k667: [ -7.5  -7.7  12.4  -1.5  15.1  14.2 -29.8   5.4 -14.8 -23.7 -27.7 -10.0
  17.1 -27.2  -8.2 -19.9  -3.6 -12.1  25.0  10.1  22.9  10.4  -0.8   9.4
  15.5  -9.6   2.1  11.8   9.8  -8.7   1.0  -2.7  10.1  -3.0  -7.5  -7.0
   6.5  -9.6 -12.9   4.3  15.5   5.7  16.6  19.3 -12.5  10.2 -14.6  -7.5
  10.9   1.0  12.2  10.9   1.8  -4.7  -5.9 -16.8]
k450: [-26.5  12.2   8.9 -15.2  20.8  -6.7   8.7  23.0 -15.4   9.6 -34.6  46.0
   8.1  12.6  60.4 -38.3 -15.0 -22.8  10.6  43.7  13.6  36.3 -14.1   0.8
  -5.7 -15.3  -3.5   4.7  25.5  -9.4  -1.3   5.0  -2.3  19.6  32.2  49.9
 -11.3 -15.4  -5.2  11.4  38.8  38.1  34.8  29.4  26.4   4.8   2.4   2.3
 -25.6  -2.0  42.4 -15.4 -17.7  13.0  20.5 -15.4]
k825: [ -0.2  -0.4   2.2   3.8  24.7   6.1 -26.7  38.1  13.2 -10.6 -31.7  -9.0
  10.8  -8.0  13.4   1.0   9.3 -25.4   6.7   0.7  35.0  18.2 -13.0  -5.9
   1.3 -14.0  -3.0  12.6   1.1 -13.6  -6.2  -1.6   7.5  -8.4   1.3  30.8
  -6.4  -8.3   8.4  19.4  -0.4   3.3   2.7  -2.8  -8.0  -0.3  22.9   8.7
   1.7   5.2  -7.0   9.7   0.4 -26.0  12.9  12.8]
k133: [-30.3   6.2  10.3 -13.4  19.1  -0.4  14.2  12.2 -26.0   5.8 -30.8  44.3
   7.9   9.6  52.2 -35.6 -14.2 -18.2  10.1  45.2  15.7  37.0 -18.0  -5.2
  -7.2 -12.9  -8.7   2.7  20.4 -10.2   6.2   3.4 -11.5  18.9  25.0  41.0
 -11.0  13.8  -6.7   9.7  40.4  35.1  33.2  25.1  14.3  11.2   3.4  -0.5
 -23.8  -3.0  38.3 -13.7 -14.6  13.4  18.5 -21.8]
k205: [ -0.9 -15.3  -2.7  12.8 -21.6  -2.9  25.1 -31.0   0.8  -2.6  28.7 -15.4
 -13.6  -1.0 -31.1  22.6   4.8  24.3  -9.2 -13.3 -12.5 -18.2   3.8  -4.0
   4.8  15.0  -1.0 -11.7  -9.0  -0.3  15.2   4.9 -13.8  -6.9 -19.6 -44.8
   0.0  -3.7  -1.7 -14.7 -11.4 -21.4 -14.6 -15.6 -19.1  -3.0   0.2  -3.7
  10.8  -4.0 -21.3   5.6   6.7   3.1 -11.0 -13.1]
k716: [-12.1 -23.7  12.2   9.8 -10.0  -3.0  15.6   5.4  10.9  -0.8  15.1 -27.7
   9.4   1.8  10.4  12.4  -2.7 -12.5  -4.7  10.1  -9.6 -16.8   1.0   4.3
  -5.9  -1.5  16.6  15.5  10.1  22.9  25.0  -6.8   6.5  17.1  -7.7  -7.5
   5.7  10.2   6.1  -8.7 -12.9 -19.9  11.8 -29.8 -14.8  -9.6  -8.2  -3.6
 -27.2   1.0  10.9   2.1  14.2 -14.6  19.3  -7.0]
k711: [ -4.8  34.5  -5.5 -23.8  -9.6  -7.4  11.7   0.8   6.9  40.7  24.7  36.3
 -15.9  34.5  34.8  15.0  -8.2   9.1 -27.3   3.6 -30.2   0.0  13.7 -14.6
  34.5  -2.8   4.3  -5.9 -12.3  20.3 -17.1 -14.8  -9.7  28.4  29.8  54.6
 -10.3  34.5  17.0  -1.7  -9.5  23.3  -8.7  -5.4  36.7  -2.7   2.8  12.0
 -27.5   5.5  10.8 -16.0 -12.0  21.9  10.0  47.2]
k14: [-10.3 -30.3  12.6  42.1 -23.8 -22.8  20.5  -8.5  17.3 -15.6  28.0 -47.1
 -37.5  -8.1 -50.2  82.2   7.0  34.8 -10.7 -22.9  27.2  -9.2   5.3  -7.5
  32.0  12.8  17.9 -13.9   1.3 -35.8  27.1   7.6 -23.4 -21.3 -20.7 -61.3
 -37.3 -30.3  13.9 -13.9 -20.5 -39.1 -27.2 -27.4 -42.9 -26.8  45.1  17.3
  30.2  -6.0 -57.9  44.8  -0.7 -23.1   2.2  -7.1]
perm: [-29.8 -27.7 -27.2 -23.7 -19.9 -16.8 -14.8 -14.6 -12.9 -12.5 -12.1 -10.0
  -9.6  -9.6  -8.7  -8.2  -7.7  -7.5  -7.5  -7.5  -7.0  -5.9  -4.7  -3.6
  -3.0  -2.7  -1.5  -0.8   1.0   1.0   1.8   2.1   4.3   5.4   5.7   6.5
   9.4   9.8  10.1  10.1  10.2  10.4  10.9  10.9  11.8  12.2  12.4  14.2
  15.1  15.5  15.5  16.6  17.1  19.3  22.9  25.0]	k667
again k450: 	[-15.4]
again k711: 	[34.5]
which: [-10.3 -30.3  12.6  42.1 -23.8 -22.8  20.5  -8.5  17.3 -15.6  28.0 -47.1
 -37.5  -8.1 -50.2  82.2   7.0  34.8 -10.7 -22.9  27.2  -9.2   5.3  -7.5
  32.0  12.8  17.9 -13.9   1.3 -35.8  27.1   7.6 -23.4 -21.3 -20.7 -61.3
 -37.3 -30.3  13.9 -13.9 -20.5 -39.1 -27.2 -27.4 -42.9 -26.8  45.1  17.3
  30.2  -6.0 -57.9  44.8  -0.7 -23.1   2.2  -7.1]	k14

k847: [  0.8 -38.1 -32.2  13.5  11.1  33.4   6.1  19.9  -6.2 -15.0  22.3  -4.7
   2.2  34.9 -24.4  20.6  -6.2 -14.0 -18.6   9.6]
k199: [ 79.0  -7.0  15.1  26.1   0.5 -12.5  25.8  55.0  -7.0  37.8  -2.6   7.6
  -0.4  -3.4 -14.3  12.3  -5.0  13.4   2.0  16.6]
k418: [-10.6 -54.9 -26.0  31.5 -20.1  27.3  -8.4 -10.6 -54.5 -18.8 -22.9 -22.9
  29.7 -14.6 -25.2  38.2 -20.1 -10.1  31.2  12.2]
k260: [ -3.2  -9.9  29.7 -22.4  -6.9   8.5 -12.1  -1.4 -19.7   1.4 -11.1   1.5
   7.5   4.5  -4.5 -10.8 -17.0  -3.5  10.0  -2.2]
k696: [ 79.0  -0.4  25.8  -2.6 -12.5 -14.3  -3.4  37.8  55.0  15.1   2.0   7.6
  26.1  13.4  -7.0   0.6  -5.0  16.6  12.3  -7.0]
k863: [ -3.5  -2.2  -1.4  10.0 -12.1  29.7 -22.4   4.6  -6.9  -9.9   8.5 -17.0
  -3.2 -11.1   1.4   7.5  -4.5 -10.8 -19.7   1.5]
k105: [-10.5 -17.0  12.4  -0.7 -24.0   0.6 -10.5 -10.5 -18.5 -19.5 -14.2  -8.7
  25.6  11.5  16.7  -4.6 -10.1   4.3 -10.0 -13.7]
perm: [ -7.0  79.0  -0.4  25.8  -2.6 -12.5 -14.3  -3.4  37.8  55.0  15.1   2.0
   7.6  26.1  13.4  -7.0   0.6  -5.0  16.6  12.3]	k696
again k696: 	[-7.0]
perm: [ -6.9 -11.1   1.5 -17.0 -10.8   8.5  -3.5  -2.2   1.4   4.6  -4.5  10.0
 -19.7  -3.2  -1.4  29.7   7.5  -9.9 -12.1 -22.4]	k863
again k105: 	[-10.5]
again k847: 	[-6.2]
again k199: 	[-7.0]
where: [-19.5]	k105, 9

k602: [-12.5   4.7  13.0 -13.4   2.2  -0.1  20.0  -6.0 -14.5  -7.6 -16.5 -15.4
   6.3   7.1  77.2 -18.2 -16.9   2.5  17.8   5.7  -2.7]
k309: [-18.2   7.1 -12.5   4.7 -14.5  13.0   2.3  -7.6 -16.5   6.3  17.8 -15.4
 -13.4   2.5  20.0  -0.1  20.0  -2.7 -16.8   5.7  77.2]
k734: [-15.4   2.2 -16.5  -6.0   7.1   2.5 -12.5 -14.5  -2.7  20.0   6.3  77.2
 -16.8 -13.4  -7.6 -18.2   5.7  17.8   4.7  13.0  -0.1]
again k309: 	[20.0]
perm: [  4.7  13.0  -0.1 -15.4   2.2 -16.5  -6.0   7.1   2.5 -12.5 -14.5  -2.7
  20.0   6.3  77.2 -16.8 -13.4  -7.6 -18.2   5.7  17.8]	k734
which: [-18.2   7.1 -12.5   4.7 -14.5  13.0   2.3  -7.6 -16.5   6.3  17.8 -15.4
 -13.4   2.5  20.0  -0.1  20.0  -2.7 -16.8   5.7  77.2]	k309
perm: [ -0.1  13.0   4.7  17.8   5.7 -18.2  -7.6 -13.4 -16.8  77.2   6.3  20.0
  -2.7 -14.5 -12.5   2.5   7.1  -6.0 -16.5   2.2 -15.4]	k734
which: [-12.5   4.7  13.0 -13.4   2.2  -0.1  20.0  -6.0 -14.5  -7.6 -16.5 -15.4
   6.3   7.1  77.2 -18.2 -16.9   2.5  17.8   5.7  -2.7]	k602

k593: [  3.9   7.2 -44.7 -47.5  51.0]
k846: [-42.0 -39.2  22.9   8.0   4.1]
k647: [  4.0  10.2 -12.0   7.0  45.6]
k641: [-47.7 -80.0  -9.3  35.6  36.4]
k182: [ 16.8  15.2 -12.3  15.2  15.2]
k198: [-28.4  13.6  -3.9   6.9  14.6]
k622: [  6.1 -19.4 -58.5  21.5  40.5]
k888: [-83.2  45.9 -28.3   8.2  24.5]
k843: [-14.2  -3.0 -29.0  30.2 -59.0]
k813: [ 51.6  -2.2  16.4 -25.8 -68.2]
k755: [ 3.3 22.4 49.7 32.9 -3.2]
k95: [-34.6 -61.6 -14.2   8.3   3.4]
where: [14.6]	k198, 4
where: [3.3]	k755, 0
where: [6.1]	k622, 0
where: [4.1]	k846, 4
again k182: 	[15.2]

k396: [-10.5  23.8  39.9 -13.2   6.3   1.5  12.6 -17.1  21.5  27.0  34.4  15.2
  15.9  20.7 -15.6  20.1  18.1  21.5  27.8  -6.9  -6.9 -36.2 -15.1  24.6
  22.5 -18.2 -13.9  14.0 -12.2  12.3  11.3  -7.6 -15.6  -6.9  40.9   1.2
  -1.7  21.0  -6.9 -12.5  11.5   4.4 -17.9   4.6  27.8 -17.7   4.6  18.0
   0.0  39.6  47.9]
k480: [ 13.4   0.9 -30.4 -13.8   7.3  23.8 -29.1 -13.4  16.6   0.9  -3.9  -3.4
  -0.8 -30.2  -1.4 -19.8  -3.6  -4.6 -28.0  -8.0  28.1  31.7  32.0 -24.7
  -5.8   2.8  -9.9 -17.6  11.0  -9.5 -33.7   9.9  19.4 -20.3 -27.5  -2.9
  35.0   8.0  22.5  -3.7 -19.3 -12.4  12.8   1.8 -15.1  -0.9  -6.2 -12.8
 -22.7  -5.9 -21.8]
k706: [  8.0 -21.3 -19.8  26.3 -26.8  14.2  17.4   3.9 -11.1 -21.3   4.7   5.7
  -2.2  13.4  -8.2 -18.2  16.4 -20.0 -15.3  -5.6  17.4  -9.0  -0.5  12.1
  13.7  -4.6 -18.9 -14.7   4.2  -6.8 -14.2  -3.4  -2.2 -17.5 -21.3  10.3
  14.3   2.4  -2.6  10.7  -5.5  21.7   8.5 -17.5   0.9   9.1 -12.7  13.5
 -18.7  12.0  -4.5]
k190: [-32.6 -28.3   0.9   4.5 -32.8  10.2   7.2 -11.9 -24.8  13.0  -7.0 -21.1
   1.4  -6.9 -26.8  -3.1 -11.6   1.8  -0.1   7.2  -7.1 -32.1   7.2 -15.9
  25.1 -25.2  15.8  -2.0   0.4  -1.5  -7.7  -2.9  -7.5  -6.6   4.1  -3.8
  -9.3   6.4 -20.5  -7.1 -19.7 -15.9  15.9 -13.9  -2.0 -12.8  -8.9  17.0
 -20.1  18.3 -20.1]
k607: [-10.5  23.8  39.9 -13.2   6.3   1.5  12.6 -17.1  21.5  27.0  34.4  15.2
  15.9  20.7 -15.6  20.1  18.1  21.5  27.8 -24.9 -40.5 -36.2 -15.1  24.6
  22.5 -18.2 -13.9  14.0 -12.2  12.3  11.3  -7.6 -15.6  20.6  40.9  20.1
  17.6  11.6 -11.1  24.5   1.0  39.9  10.3 -16.0  19.9  19.0 -13.6  31.9
 -15.7  33.9  15.5]
k461: [  4.7  -2.6  -3.7  17.8 -21.5  19.0  13.1  -2.5   6.9  -4.3  16.6  13.4
   2.8  19.6 -15.9 -21.2  14.5  -3.0 -19.9 -15.7  10.1  -5.3   2.5  19.2
  19.9 -15.1 -16.4  -8.5  -3.9 -10.4 -12.8   3.6  -8.4 -23.0 -11.3   8.4
  26.3  15.2  -2.8  14.1 -10.1  10.8   7.0  -3.3  13.5   9.9 -12.7  15.2
 -19.2  25.7   9.7]
k379: [-10.3  32.8  49.3 -14.1   8.7   6.2  14.9 -19.2  30.9  35.7  43.8  21.4
  20.7  27.2 -18.7  21.3  22.0  29.7  29.3 -29.6 -43.9 -37.1 -13.6  31.7
  29.4 -22.3 -14.2  18.0 -14.2  13.4  13.3  -4.4 -17.6  21.0  48.3   3.1
   5.3  29.4  -5.9 -10.2  12.1   4.1 -17.8  10.5  36.5 -17.0   5.8  22.8
  -0.1  50.7  58.6]
k99: [-12.8 -11.9  10.2 -20.5 -32.6 -28.3  -3.1 -32.1 -20.1  25.1 -32.8 -25.2
  -1.5  -7.0  -7.1 -15.9   4.1  -7.7  15.8  -7.5 -13.9  -3.9  -2.9  13.0
 -26.8 -19.7  -2.0   7.2  -6.6  -7.1 -21.1 -20.1   1.4  15.9   1.8  18.3
  -0.1   6.4   7.2   0.4  -2.0  17.0  -6.9   4.5  -9.3 -15.9 -24.8   0.9
 -11.6  -8.9   7.2]
k270: [  4.1 -32.6 -26.8  25.1 -21.1  -6.9  13.0  15.9 -32.1 -32.8 -20.1  -9.3
 -11.9   1.4   7.2  -8.9   0.4 -28.3  -7.1  15.8  18.3  -2.9  -7.7  -3.1
  -7.1  10.2  -2.0 -11.6   7.2  -3.8  -2.0  -7.5   1.9  -7.0 -24.8   4.5
 -13.9 -20.1  -6.8   7.2   0.9  17.0   6.4 -20.5 -15.9 -15.9  -6.6  -0.1
  -1.5 -19.7   1.9]
k576: [-13.4  29.5  52.7 -16.9  12.9  -3.2  17.3 -17.7  23.3  34.1  40.0  17.0
  20.3  24.8 -13.5  33.6  21.8  27.3  43.9 -24.5 -53.1 -46.1 -21.0  29.3
  25.1 -16.9 -12.2  21.5 -12.7  20.7  20.9 -10.8 -16.9  35.0  56.4   1.7
 -10.8  22.3  -8.3 -17.7  20.4   7.2 -23.5   5.9  33.0 -23.2  10.6  21.6
   7.4  44.5  59.5]
perm: [  7.2  25.1  -6.9  -6.6  -2.0 -28.3 -11.6   1.4   7.2  -7.1  15.8   1.9
  13.0   7.2  -1.5  -6.8   4.5  18.3 -26.8 -32.6  -3.1 -21.1 -24.8  -3.8
 -20.1  -7.7   6.4  -7.1  -2.9  -9.3 -11.9 -15.9  17.0   4.1 -19.7  10.2
  15.9 -32.8   1.9 -32.1  -2.0   0.4 -20.1  -8.9  -7.0   0.9 -20.5 -15.9
 -13.9  -7.5  -0.1]	k270
where: [17.6]	k607, 36
again k480: 	[0.9]
again k461: 	[15.2]
perm: [-32.8 -32.6 -32.1 -28.3 -26.8 -25.2 -24.8 -21.1 -20.5 -20.1 -20.1 -19.7
 -15.9 -15.9 -13.9 -12.8 -11.9 -11.6  -9.3  -8.9  -7.7  -7.5  -7.1  -7.1
  -7.0  -6.9  -6.6  -3.8  -3.1  -2.9  -2.0  -2.0  -1.5  -0.1   0.4   0.9
   1.4   1.8   4.1   4.5   6.4   7.2   7.2   7.2  10.2  13.0  15.8  15.9
  17.0  18.3  25.1]	k190
where: [-8.2]	k706, 14
which: [-10.3  32.8  49.3 -14.1   8.7   6.2  14.9 -19.2  30.9  35.7  43.8  21.4
  20.7  27.2 -18.7  21.3  22.0  29.7  29.3 -29.6 -43.9 -37.1 -13.6  31.7
  29.4 -22.3 -14.2  18.0 -14.2  13.4  13.3  -4.4 -17.6  21.0  48.3   3.1
   5.3  29.4  -5.9 -10.2  12.1   4.1 -17.8  10.5  36.5 -17.0   5.8  22.8
  -0.1  50.7  58.6]	k379

k409: [-16.1  -8.5  45.6   1.8   2.4 -18.8 -31.4   1.2  -6.1 -12.4  -5.0 -10.4
   9.2  11.2 -13.7  -1.9 -25.2   5.2  -9.4  17.0   3.7  30.8 -36.5  -2.6
  34.1  -6.4 -40.9   9.3   8.4  30.0 -49.9 -23.6 -32.8 -86.2 -15.3   5.4
 -37.9 -36.4  12.1  59.4   3.6 -21.7   3.7 -22.2  64.0 -55.5  24.2 -57.3
  17.3 -30.4  14.3   6.2 -26.3 -33.9  -1.2]
k113: [-16.1  -8.5  45.6   1.8   2.4 -18.8 -31.4   1.2  -6.1 -12.4  -5.0 -10.4
   9.2  11.2 -13.7  -1.9 -25.2   5.2  -9.4 -18.8   3.7  30.8 -18.8  -2.6
  34.1  -6.4 -40.9   9.3   8.4 -11.7 -35.9   9.0   9.3  -8.0 -16.1   3.5
  -2.4  29.4  25.0  39.1  10.2 -42.9 -23.7  20.6  37.5 -10.5  -8.6  20.6
 -21.2 -51.6  -1.4  27.8  26.2   3.9 -39.7]
k983: [-12.4  -6.1  -1.9   3.7 -31.4 -30.4   5.2 -22.2 -32.8 -86.2 -25.2   1.8
  30.8 -13.7   1.2  30.0   3.6 -10.4 -21.7  -2.6 -49.9 -18.8  45.6  64.0
  12.1 -16.1 -36.4  -1.2 -40.9 -26.3  -5.0   3.7  14.3  17.3   8.4 -37.9
 -57.3 -15.3  11.2  -8.5  59.4  34.1  17.0   5.4   9.3  -6.4   9.1   2.4
 -23.6   6.2 -55.5  -9.4 -33.9 -36.5  24.2]
again k409: 	[3.7]
perm: [-36.4  12.1  59.4   3.6 -21.7   3.7 -22.2  64.0 -55.5  24.2 -57.3  17.3
 -30.4  14.3   6.2 -26.3 -33.9  -1.2 -16.1  -8.5  45.6   1.8   2.4 -18.8
 -31.4   1.2  -6.1 -12.4  -5.0 -10.4   9.2  11.2 -13.7  -1.9 -25.2   5.2
  -9.4  17.0   3.7  30.8 -36.5  -2.6  34.1  -6.4 -40.9   9.3   8.4  30.0
 -49.9 -23.6 -32.8 -86.2 -15.3   5.4 -37.9]	k409
which: [-16.1  -8.5  45.6   1.8   2.4 -18.8 -31.4   1.2  -6.1 -12.4  -5.0 -10.4
   9.2  11.2 -13.7  -1.9 -25.2   5.2  -9.4 -18.8   3.7  30.8 -18.8  -2.6
  34.1  -6.4 -40.9   9.3   8.4 -11.7 -35.9   9.0   9.3  -8.0 -16.1   3.5
  -2.4  29.4  25.0  39.1  10.2 -42.9 -23.7  20.6  37.5 -10.5  -8.6  20.6
 -21.2 -51.6  -1.4  27.8  26.2   3.9 -39.7]	k113
perm: [-57.3  17.3 -30.4  14.3   6.2 -26.3 -33.9  -1.2 -16.1  -8.5  45.6   1.8
   2.4 -18.8 -31.4   1.2  -6.1 -12.4  -5.0 -10.4   9.2  11.2 -13.7  -1.9
 -25.2   5.2  -9.4  17.0   3.7  30.8 -36.5  -2.6  34.1  -6.4 -40.9   9.3
   8.4  30.0 -49.9 -23.6 -32.8 -86.2 -15.3   5.4 -37.9 -36.4  12.1  59.4
   3.6 -21.7   3.7 -22.2  64.0 -55.5  24.2]	k409
where: [9.0]	k113, 31

k25: [ -8.9  -8.2   6.9   4.4 -21.4 -15.5 -17.1  -2.4  -0.9  -7.1]
k698: [-5.7  3.9  0.1  2.8 -7.7 -3.8 -1.3 -0.8  2.0 -2.7]
k356: [  6.0   0.8  -5.2   2.1  14.3   8.2 -28.2   3.4   6.8   4.2]
k147: [11.7  3.4 -6.7 -3.8 17.5 18.9 21.3  1.0 -6.7  7.5]
k219: [  4.9  -8.5  -3.6   0.1   8.2  10.1  89.0   6.8 -11.1   0.8]
k49: [  8.8 -26.7  -1.1  -2.2 -15.8   7.4 -15.8  20.7 -15.8  -1.9]
k649: [ 3.4 -5.2  8.2  4.2  6.8 -2.2  6.0 14.3  0.8  2.1]
k78: [ -8.2 -21.5  -0.9  -8.9  -2.4 -15.5   6.9   4.4  -7.1 -17.1]
k54: [-10.8 -19.2  10.2   1.5  14.0 -28.3  20.8   6.6  26.0  -8.0]
again k49: 	[-15.8]
perm: [-21.4 -17.1 -15.5  -8.9  -8.2  -7.1  -2.4  -0.9   4.4   6.9]	k25
perm: [  4.2   6.8   3.4 -28.2   8.2  14.3   2.1  -5.2   0.8   6.0]	k356
where: [-28.3]	k54, 5

